In the rows, 128 means zero.
Where one turn sends some rows of the set: a few examples, then the rows asked
vifum: [142 147 139 108 118 120 136 101 147 145 102 126 119  96 120 102 119 139
 140 110  99 135 129 137 117 119 110 124 154 115 127  99 143 123]
sal: [168 158 122 108 117 135 125 139 127 100 146 100  81 140 130 154  92 130
 137 132  97 138  99 128 105 145  95 128 148 141 131 158 131 151]
peb: [123 172 139 118 118 135 120 148  98 133  90 127 120 152 158 121 120 115
 117 121 138 118 113 112 106 137 120 137 125 135 174 125 148 134]
Bozaz: [150 147 134  92 123 135 137 113 148 128 130 148 121 117 119 121 118 131
 138 114 137 127 126 145 149 118 112 143 129 117 157  87 104 123]
kure: [153 175 144 107 152 160 150 155 161 106 124 117 134 140 143 137 119 128
 100 133  95 142 123 111 136 122 140 108 118 124 145 104  90 105]
gonav: [125 165 139 117 104 115 124 147 123 123  91 122 131 123 157 104 120 114
 114 129 134 115  91 100 119 149 105 137 143 136 168 143 164 118]
bebin: [140 172 152 110 139 133 154 153 187 104 133 135 131 112 128 133 112 121
 102 124 101 147 105 118 152 151 135 125 140 124 144 129  97 101]
bofev: [176 159 119 111 111 124 126 148 152  98 146  89  98 131 132 135  99 124
 139 139 103 131  80 109 126 150  90 124 155 143 132 167 137 129]
disof: [170 175 124 129 120 122 120 161 159 123 143  87  97 154 127 129 107 116
 151 117 114 132  81 104 138 158 111 127 153 143 138 164 129 123]
Bezul: [164 147 128  93 119 130 138 117 162 125 121 122 141 108 129  97 129 131
 136 129 131 119 113 120 157 109 102 127 133 119 150  88 119 100]
teto: [175 169 118 112 131 151 121 151 120 111 146  94  85 172 136 156 100 126
 144 128 110 134 107 122 114 134 108 125 128 142 143 141 113 146]
Konis: [136 182 154 131 148 137 147 151 173 132 107 112 127 125 135 121 118 127
 110 112  73 153 121 109 122 142 149 105 145 123 125 121 117 105]
Buke: [137 153 161 140 139 131 100 113 167 135 135 133  88 130 159 120  77 106
 157 139 110 156 117 101 116 142 118 127 164 139 113 128 143 134]
pemu: [140 155 160 132 143 142 101 120 165 129 151 148  86 147 156 134  77 101
 157 139 136 152 117 107 136 142 122 140 147 140 132 120 119 136]
gafug: [130 171 156 112 145 145 151 141 155 112 124 142 112 119 128 149 103 130
 101 115  82 159 130 136 116 143 143 122 137 122 136 120  99 128]
vake: [166 149 145 123 143 151 103 121 167 114 141 114 111 144 177 114  88 108
 150 169 124 138 111  79 135 116 106 115 140 143 125 111 132 114]
Kimop: [154 147 151 130 143 147 102 109 154 124 129 115  97 135 174 118  82 113
 150 160 102 149 122  91 107 120 109 111 151 141 111 115 147 130]
kani: [158 146 149 114 138 147 105 120 170 105 158 140 100 139 165 131  80 103
 147 163 140 141 108  98 146 130 105 135 139 141 137 117 117 124]
kadod: [136 159 143 116 126 119 131 116 157 158 113 140 117 117 113 106 123 128
 150  91 124 135 125 140 141 131 127 139 146 115 144  96 122 119]
Zam: [149 163 146 103 138 143 156 139 166  95 116 115 133 101 141 129 110 136
  91 143  69 147 117 112 119 129 122 104 141 123 125 121 117 108]
fef: [128 159 136 103 110 136 126 140  94 112  95 131 122 135 161 126 115 120
 107 137 133 116 110 115 102 132 104 137 125 135 173 127 151 137]
motur: [173 179 121 132 133 140 115 160 136 132 135  76  93 176 137 135 109 120
 154 117 107 133 100 104 120 140 119 115 139 142 135 146 126 131]
geke: [123 157 139 104 101 120 128 140 111 110 100 138 122 118 154 121 113 117
 107 135 136 117  97 116 113 148  99 145 138 135 172 142 156 132]
raf: [128 173 138 121 114 126 120 156 118 131  93 121 130 148 158 108 126 110
 119 123 146 111  97  98 126 144 117 137 129 136 177 131 150 117]
tizov: [161 152 128 105 129 139 133 111 141 142 101 108 133 121 135  99 130 140
 141 122 107 125 133 121 125  97 112 112 132 118 136  79 131 111]

raf turns into geke
Bozaz turns into kadod
Where do these go?
disof turns into sal
gafug turns into Konis
vake turns into kani

Where one turn sends some rows of the set: a few examples, then the rows asked
sasi: [113 105 119 119 126 131 177 141 132 112 117 125 133 153 126 145 164  96
 112]
rodi: [145 137 144 129 111 126 121 127 110  97 133 125 121 104 147 111 118 113
 161]
Mezik: [123 115 153 113 149 141 137 151 137 122 107 161 114 151 111 143 135 135
 172]
Kep: [131 106 132 117 135 145 142 137 118 109  94 136 113 143 125 150 107 146
  84]
dazit: [139 147 159 153 120 142 137 144 100 113 131 147 134 126 125 110 105 142
 149]
bop: [121 117 158 118 152 141 143 142 136 123 104 162 116 149 106 140 136 135
 170]
sivoz: [103 110 122 113 129 131 175 136 133 112 118 122 126 156 122 144 163  97
 116]
sipiv: [128 112 156 126 150 141 147 147 136 124 103 165 122 148 109 138 143 132
 172]
noneb: [142 126 125 135 102 128 121 143 109  88 135 113 125 120 152 124 108 115
 109]
seve: [126 141 136 140  98 130 145 161 106 114 157 123 134 139 128 122 140 103
 144]
Zazu: [150 131 156 144 121 126 104 141 123 101 126 140 115 113 130 114 110 122
 158]
Bazus: [131 137 149 152 111 118 142 131 126 109 138 121 124 121 118 104 150  86
 143]
Fani: [126 104 129 110 145 146 144 125 123  93  90 138 120 138 142 147 104 147
 100]
kirum: [139 137 131 123 100 130 131 135 101  95 143 117 128 110 157 119 116 113
 144]
pefu: [106 107 122 109 128 128 166 137 139 109 118 121 121 154 124 146 163  92
 118]
Pena: [132 147 138 129 101 133 147 139  95 108 149 122 136 121 146 116 126 114
 155]
futez: [116 105 127 115 122 126 151 148 139 122 116 122 108 154 108 149 162  94
 109]
Riz: [116 100 118 116 127 127 168 140 139 109 115 122 127 151 128 146 166  92
 115]
tevel: [136  98 128 119 145 146 143 131 122  95  87 144 126 136 145 146 105 149
 102]
Gup: [128 115 162 129 148 140 137 144 134 134  97 160 106 147  93 137 135 136
 147]
tefu: [134 143 144 140 111 132 152 109 101 100 128 118 133 105 144 102 122 114
 137]
zikos: [128 101 131 113 149 143 142 118 128  90  85 137 116 133 139 143 106 143
 100]
Zez: [137  97 131 121 148 143 142 123 128  93  83 143 123 130 142 141 109 144
 103]
Boza: [134 100 135 122 140 137 133 124 130 105  84 133 104 133 123 144 113 135
  86]
bedov: [130 109 151 119 147 139 139 155 137 123 107 164 120 149 113 142 140 132
 174]
Rav: [136 150 149 138 111 140 149 127  92 107 135 131 137 112 142 107 115 129
 154]
zir: [136 141 145 137 110 123 140 117 113 102 134 119 125 105 138 104 136 100
 157]
tuneb: [130 113 154 117 140 140 127 160 131 132 106 159 105 153 100 149 131 138
 151]
zep: [135 136 141 155 115 133 150 116 105  95 121 118 133 114 136 105 115 117
  99]
Loza: [111 113 131 121 124 134 170 144 129 128 116 125 118 157 103 145 161 103
 104]

Bazus turns into zep
Boza turns into Gup
Where do these go?
Mezik turns into pefu
tevel turns into bedov
tefu turns into Rav

Where one turn sends some rows of the set: a few examples, then the rows asked
Foli: [136 139  98 140 140 148  98 149  89 110 137 158 141 163 141 127  99 133
 131 133 120 108 102 123 127 166 122 110]
kuge: [120 148 113 159 135 167 119 113 117 137 137 125 131 136 143 103  83 130
 121 118 163 128  98 121 103 162 129 140]
Dige: [104 147  81 161 138 170 129 122  84 105 142 134 165 141 148 131 131 146
 122 116 144  90  91 124 125 136 107 130]
guv: [121 177  80 122 120 203 125 111 116 117 148  99 149 160 121 115 123 103
 128 123 150 120  96 104  99 135 173 116]
lonip: [139 159  90 114  99 142 127 130  98 109 132 109 147 159  91 145 126 113
 105 125 168 103 136  85 131 144 141  84]
Kup: [117 105 112 152 158 112 150 111 124 130 139 126 137 138 138 139 110 119
 111 109 167  95 121 115 120 134 139  93]
lov: [ 91 140 107 149 114 146 116 138  84 142 151  87 114 163 132  92 119 123
 123  98 118  89 114 116 126 125 146 122]
bov: [ 84 120  98 145 123 177 137 158  82 137 144  89 144 158 138 110 131 124
 111 106 130  96 109 112 123 125 135 134]
megaf: [115 149  95 133 110 148 145 125  87 133 135 102 134 131 116 139 115  89
 108  70 163 127 131 122  99 153 135 110]
zasof: [117 131 107 153 132 157 107 149 104 125 117 107 139 161 121 126 114 133
 133 133 146  84 157 100 128 128 163 152]
nogig: [141 126 105 136 134 164 110 123 142 124 149 115 130 134 139 107 110 123
  78 118 149 109 115  88 135 152 144  95]
Bofi: [147 126  82 103 128 154 131 139 117 109 116 116 139 147 120 141 118  89
 122 136 149 129 128 114 110 138 186 104]
lezuk: [115 116 108 158 170 118 155 124 115 144 132 106 132 159 139 130 104 120
 137 109 165  82 106 118 113 132 133 100]
vif: [132 165 114 155 133 146 126 130  92 146 149 120 140 193 133 100  89 118
 133 120 163  87 113  98 130 102 127  98]
ditor: [133 181  86 116 110 148 122 122  84 110 132 144 142 180 115 132 110 105
 144 126 160 123 128 113  98 132 176 100]
runi: [ 97 156  68 128 134 124 137 108  79 115 148 104 144 146 125 158 144 101
 134  98 156 100 113 122 113 139 159  90]
Nuvap: [141 145 103 137 131 170 156 117 121 129 128 117 179 129 135 141 106  76
 129 118 170 124 120 119 106 122 141 117]
kir: [ 98 176  69 111 105 162 127 121 102 108 141  95 130 128 139 113 127 104
 123 110 148 124  94 113 105 145 174 112]
sibel: [153 151  96 134 106 170 148 112 106 115 140 116 155 150 117 118 117  98
  99 100 121 106  98 112 115 130 122  69]
saban: [150 141  93 119 103 147 132 128  84 122 134 125 152 159 134 126 104  85
 101 119 138 136 114 117 129 125 148  65]
Ruk: [101 161  97 129 119 144 126 115  92 129 136 117 152 168 128 151 102  94
 163 142 154 121 127 122  98 145 184 119]
pap: [120 142 112 139 107 118 139 131  88 134 128 110 147 131 126 152 103  89
 128  97 129 108 140 120 112 158 130  93]
mepa: [107 166  73 132 120 144 128 112  88 111 143  90 137 171 119 150 131 118
 131 110 119  83 111 104 110 156 163  74]
kul: [107 143  77 172 142 174 119  98 100 104 134 108 155 150 142 125 133 149
 118 136 148  83 101 115 134 114 146 129]
tezu: [136 170 116 152 137 133 125 109 102 135 159 139 139 175 134 113  91 115
 122 104 182  88 126  95 124 108 124  86]
katu: [104 146  81 149 136 168 126  96 113  96 141 102 134 154 135 125 126 140
 116 137 163  77 115 102 126  98 172 121]
nov: [135 138  91 122 157 155 124 155 117 119 141 107 119 179 132 126  89 123
 130 150 152  86  85  95 129 151 132  97]
Dag: [125 155  72 135 130 169 169 107 104 115 118 103 158 131 145 137 114  99
 109 103 176 118 100 116 102 121 153  95]
Boneg: [109 152  96 137 150 157 130 134 110 120 140 121 114 134 140 128  87 130
 136 120 163 101  85 120 104 170 113 137]
Lun: [134 129  94 163 148 151  94 118  93 125 130 152 149 168 163 116 104 130
 127 129 116 117 110 135 125 143 158 102]
Letag: [ 96 129  93 144 164 147 158 143  88 143 143  93 123 176 153 129  94 113
 141 115 158  92  90 119 105 127 139 111]
gekev: [145 125 107 135 151 151 113 137 141 130 142 103 126 150 127 107 104 126
 104 136 147  94  94  96 138 162 131  98]
mezak: [132 173 100 128 111 158 124 105  98 112 147 101 140 156  85 156 111  99
 133 123 167  91 128 103 119 139 122 112]
viba: [123 141 111 136 128 176 131 166  82 144 140 110 144 200 134 107  89 115
 125 131 155 103 114  93 124 110 137 116]
Nemu: [114 138 115 155 120 173 119 101 113 129 137 135 130 135 153 107  84 121
 103 116 164 139 120 124 100 136 151 137]
Rutis: [107 145 110 133 130 136 106 139 113 122 136 109 116 155 123 129 107 118
 135 122 159  83 165  92 121 129 177 138]
misol: [119 132  88 157 145 154 105 113  95 118 135 140 144 168 176 121 105 120
 113 123 127 113 127 121 118 119 187  94]
gerit: [124 116 103 146 135 169 121 162  89 118 123 139 166 165 127 138 126 131
 123 136 141  95 138 106 132 127 134 138]
lif: [ 95 150 110 138 111 122 117 118  91 128 168 111 100 161 130  96 112 123
 117  95 130  90 116 109 119 126 148  99]
debot: [119 120  93 118 120 156 149 134 124 122 120 109 158 143 145 123 125 100
 122 130 115 123 109 113 106 149 186  92]

kuge turns into vif
Dige turns into nov
Where do these go?
Dag turns into lonip
debot turns into pap
katu turns into nogig

